(in the rows, 128 means zero)
First come named turns, each shown by rows before and after it. For each pair of rows after them, which turns, in which order, take the first row to the second? The first pair is done for you.
Q_452 (before => after):
[119 178 148 107  85 168 149  87 179 138 138 127 116 140 126 146 152] => [144 148 128 120 124 182 142 148 205 150 120 153 137 117 132  99 129]
[126 162 131 138 151  72 132 132 136 116 102 109 116 200 112 135 130] => [136 174 132 139 155  89 132 143 145 112  95 116 121 197 120 124 133]
[135 122 117 124 146 148 129 162 137 132 118 140 141 134 127  89 129] => [117  88 116 123 140 106 129 145 119 137 136 129 134 134 112 115 109]
[137 146 117 115 121 150 135 110 142 160 149 123 129 151 110 127 171] => [146 130 108 121 136 155 130 138 153 165 141 135 136 139 113 106 160]
Q_715 (before => after):
[127 129 148 130 100 139 128 131 106 109 101 137 121 135 145 126 135] => [136 152 151 126 106 157 132 123 127 118 116 136 117 127 140 132 146]
[110 108 112 124 117  86 154 105  70 117 137 103 131 221  99 117 138] => [104 130 129 113  93 110 152  75  68 119 147 105 127 209 103 139 159]
[140 133 111 125 141 124 131 158 128 115  85 130 126 174 141  74 135] => [124 126 125 125 114 123 132 141 101 105  73 133 127 172 153  86 138]
[115 138 144 132 125 113 166 107 156 145 161 113 126 127 108 170 130] => [119 131 131 134 145 102 168 126 166 147 161 109 127 132 105 155 121]
Q_267 (before => after):
[157 143 148 152 120 186 120  90 111 132 114 150 141  92 149 151 127] => [154 131 147 153 119 184 121  92 105 136 116 154 146  91 147 151 123]
[119 104 144 134 108 142 119 115 110 144 138 152 148 123 114 121 136] => [119 112 143 146 107 128 113 131 107 122 106 149 140 120 138 110 120]
[113 146 167 142  83 155  98 122 118  77  69 140 113  94 197 123 116] => [120 197 173 120  88 187 113  76 143 101 125 129 108 114 161 147 160]
Q_254 (before => after):
[127 134 111 135 163 150 117 169 142 150 112 134 141 132 143 116 114] => [129 131 112 136 165 154 116 167 144 154 120 136 141 127 139 120 115]
[176 131 134 121 137 204 115 164 164 150 113 179 171  83 150  89 148] => [157  96 127 142 127 153 108 191 130 115  64 170 165  96 175  75 111]
[129 173 150 114  69 191 140  86  76 105  90 161 141 140 172 146 173] => [121 131 155 117  62 185 129  87  65 112  92 173 150 104 175 158 154]
[105 125  98 135 143  62 136 130 133  98 127  92 105 171 107 110 104] => [124 144 114 113 149 126 138  99 171 145 193 110 115 137  75 133 141]
Now pairs of rows:
Each pair is two turns apart.
[135 124 110 148 165  88 150 139 145 134 132 106 123 115 118 102 100] => [123 119 115 152 144  74 150 133 119 119 115 101 120 127 128 105  98] | Q_267 then Q_715
[137 114 118 135 166  95 124 156 127 139 124 114 150 179 109  97 111] => [131  74 128 133 159 102 113 151 126 155 139 131 161 138 106 115  98] | Q_254 then Q_254
[100 112  98 112 116 110 100 110 117 125 111 113 157 114 127 143 114] => [110 130 104 103 121 136 103  96 135 142 134 119 160 109 113 149 132] | Q_254 then Q_254
[163 120 114 111 125 151 133 146 130 142 149 141 143 162 114 114 130] => [156 114 111 124 116 131 129 160 116 118 114 136 138 163 136 106 112] | Q_715 then Q_267
[135 124 135 136 154 142 133 130 172 140 141 147 124 104 119 123 118] => [132 135 128 145 155 121 133 145 169 119 110 135 117 117 137 109 103] | Q_715 then Q_267
[144 158 111 147 151 129 122 166 157 108  90 125 121 126 152  79 122] => [146 169 104 131 170 125 134 136 178 138 150 112 118 145 109  99 143] | Q_452 then Q_254
[117 153 165 110  71 175 137  65  77 122 135 118 126 134 124 165 178] => [136 135 156 103 104 202 137  81 113 159 172 138 141 107 101 159 179] | Q_267 then Q_715
[159 172 109 141 149 130 137 113 151 116 129 110 136 125 143 147 106] => [148 136 101 150 143 103 135 128 121 104 110 110 140 136 150 138  86] | Q_715 then Q_715
[110  66  96 118 113  58 142 156  98 101 133 103 139 158 143 151 117] => [156 159  91  98 150 138 157 159 166 126 158 115 145 185 125 116 180] | Q_254 then Q_452
[125 118 120 162 172 102 122 172 137  98  99 148 150 150 127  74 102] => [100 156 128 155 153  61 128 120 126  79 113 112 116 174 120 121 110] | Q_452 then Q_267
[118 112 117 144 130 145 120 169 120 123 118 146 133  98 172 117 120] => [102 152 124 144 118 111 121 143 121 102 114 118 105 109 178 141 122] | Q_452 then Q_267
